Named moves, each a turn or a mirror, and the order they were made in; the first pair answered:
ded (before => after):
[ -8   1  23   5  16  -8  17 -15  -5] => [  9  20   9  -3   5  -3  23 -24   8]
[ 4  3  3  2  2 -5 10  7 15] => [-3 -3  7  4  6 -6  9  9 12]
[-18  -1  10  -5   1   1  27  -8  -4] => [ -7   9   0  -6  -7   6  30 -13   2]
[-21  -9   3  -4  -3  -6  19   6   4] => [ -7   3  -9  -9 -12   0  22   2  12]
Tavu (before => after):
[-17 -14  13  11   4  -5  -3  -4  -2] => [-12 -12  14  12   8  -8 -12   4  -1]
[-13 -15  25  18  14  -8  -7 -12 -15] => [ -3  -8  21  18  17 -15 -25  11  -3]
[ -5   1  16   9   2   0  -6   5 -12] => [ -3   3   9   9   2  -4 -10  17  -5]
[ 10  15  -6   5   4   9 -24 -12 -11] => [ 11  17 -16  -2   0   5 -26   2   2]
ber (before => after):
[  5   3  15   4   2   4  19 -12   3] => [ -8  -6 -15  -6  -9  -2   8  -9 -14]
[ 11   8   8   3  -7   8  25 -21   1] => [  0   1 -14  -6 -15   7  17 -20 -12]
[ -7 -11  -4   1   5  -1   9  -6  -2] => [ -3 -10   4   4   8   1  10  -8   2]
duv (before => after):
[ 6  3 35  1  6 -2 20 -9  8] => [ 19  12  23   3  -5   8   3 -26 -11]
[ 6  4 -6  0 -4  1  0  2  7] => [ 4  2 -8  1 -3  0 -7  2 -2]
[  6   8  26  10   0   5 -11 -14  -7] => [ -3   1  27  10   6   0 -12  -7  -8]
fotut (before => after):
[  3  12   4   5   1  -1 -14  -3   8] => [ -2   6   1   4  -1  -2 -19  -5  -2]
[ 14   6  -8   5  -4   7 -40  -7 -34] => [ 28  20  23  14  -1  15  -6 -30 -14]
[10 14 -4 -1 -6 -1  7 11 20] => [ -7  -1 -19  -4  -8  -5 -14  10 -12]

Each pair is two moves apart.
[  8  -2  -5  -9   4  -2  15 -12  11] => [ 14   4  -7  -7   2   0   5 -16   4]	duv then fotut
[-10  -3 -25 -13 -11   4  17 -16 -15] => [  9  11   2   3  -3  15   0 -28 -24]	ber then duv
[-19 -17   4  -6   8  -8   1  16  -3] => [  7   9 -24 -12 -13   0 -10   6  -2]	ded then duv
[  4   4  16   2   2   8   1 -11  -2] => [  7   7   9  -3  -4   9  10 -11   7]	ber then fotut
[ -8 -12   4  -5   1 -11  33   3  23] => [  8  -3   7   4  -5   8  20 -34 -14]	Tavu then duv
[  1   4 -19  -7 -12  -4  19  10  21] => [ -7  -5  -5  -4 -10   4  29 -19  -4]	fotut then fotut
[  5  -5 -10   2  -2  -8 -24  24   4] => [-18 -24  19   7   8  -5   6   0  -7]	fotut then duv
[-17  -9  16   4   6   0  28 -10   8] => [ 14  18 -15  -1 -11   6  16  -6  22]	fotut then duv
[-8 -4 21 -3  7 -2 12 -5 -5] => [-14  -8   5 -13  -2  -4  18  -3  -7]	ber then duv
[-18 -10   0 -16   4  -4   6   2 -11] => [-16  -6  -3 -18   1  -5  14   0  -3]	fotut then ber
[-11 -19   1  -6  16  -8  10  14  15] => [-11 -22   9  -2  18  -7   8   8   7]	fotut then ber
[ -1  -4 -18 -11 -12   7   4  -8 -19] => [ -2  -7  -4  -2  -3   6 -11  -7 -27]	ded then Tavu
[  2  -2  27  16  13  -4 -18  15  -1] => [-14 -11  -6  -5   1  -9  13  26  21]	Tavu then Tavu
[ -7  -9 -24  -8 -13   1 -27   7 -19] => [-30 -27  10  -4   2   1  13  -4 -11]	duv then fotut
[  9  -3 -30 -12 -16  -9 -24  16   9] => [ -1 -13 -12  -2  -6 -10 -42  13 -17]	ber then fotut
[ -9  -6  15  16  15  -5 -33  25   9] => [-19  -9 -35  -7 -12  -9 -17  22   6]	duv then ber
[  3  -6  -6   6  17 -20 -11  30  12] => [ -6 -14  23  16  22 -12   0  -5 -15]	fotut then ber
[ 7 14  4 -1  1 -5 24  8 26] => [-14 -11   4  -1   1   2  15 -22 -25]	fotut then fotut
[32  6  6  0 -1 16 -2 -1 10] => [ 31   3   6   3   2  12 -19   8   7]	fotut then ber
[ -4 -11 -10  -8 -10   0  -6  -5  -9] => [ -5 -10  17  -1   4  -4   6   3   9]	duv then ber
[ 16  12   2  -1  11  16  22 -14  18] => [ 26  17  -4   1   8  17  -7 -12   6]	duv then fotut
[ 14   7 -14 -10  -7  -6 -16  32  18] => [  5   4  -1 -11  -6   1  30  11  32]	Tavu then ber
[  5  -1  -4   2  -4  11 -22  -7 -25] => [-2 -4 18 -1  7  1 23  8 20]	duv then duv
[  6  13  14  -2   7   6   5 -11   8] => [ -5   2   1  -4  10  -5 -15  15   5]	fotut then ded
[ 6 23  7  9 -2  6  9 -1 11] => [ -9   9 -23  -3 -10  -1   0   8   0]	fotut then Tavu
[ 10  -9 -13  -7 -17   0 -15  10  -8] => [ -8 -23  -7 -10 -12  -6   8  12  -1]	duv then Tavu
[ 13   4 -24  -4  -5   5 -30  17  -2] => [ -5  -8 -37 -12  -5  -2  -6  21   7]	Tavu then duv
[ -5  -4   3   6   2  -5 -26  11 -19] => [10 14 -1 -1 -4 -3  7 17 23]	duv then ded
[-8  4 -8  2  4 -5 -8 12 10] => [-12   1  14  11   7   0   2  -6  -2]	fotut then ber
[  0  -1   2  -2   1   5 -17  -5 -24] => [  6   3  15   0   2   9  -2 -12 -17]	Tavu then fotut
[ 12  13 -10 -11 -17  16  36 -11  19] => [  3   3 -20 -13 -22  20  21 -29 -16]	Tavu then ber
[ 5 20  6 17 -7  8 17 -8 13] => [ -4  13 -16   9 -16   8  17 -14  -3]	ber then fotut
[  8   7  18  10  11  -7 -20   2   5] => [ 18  15   0   8   0  -5 -24  -3   4]	fotut then ded
[ 5 18 10  3  2  2 31  0 22] => [ 10  20  11   8  -2  11  23 -21  -2]	ded then duv
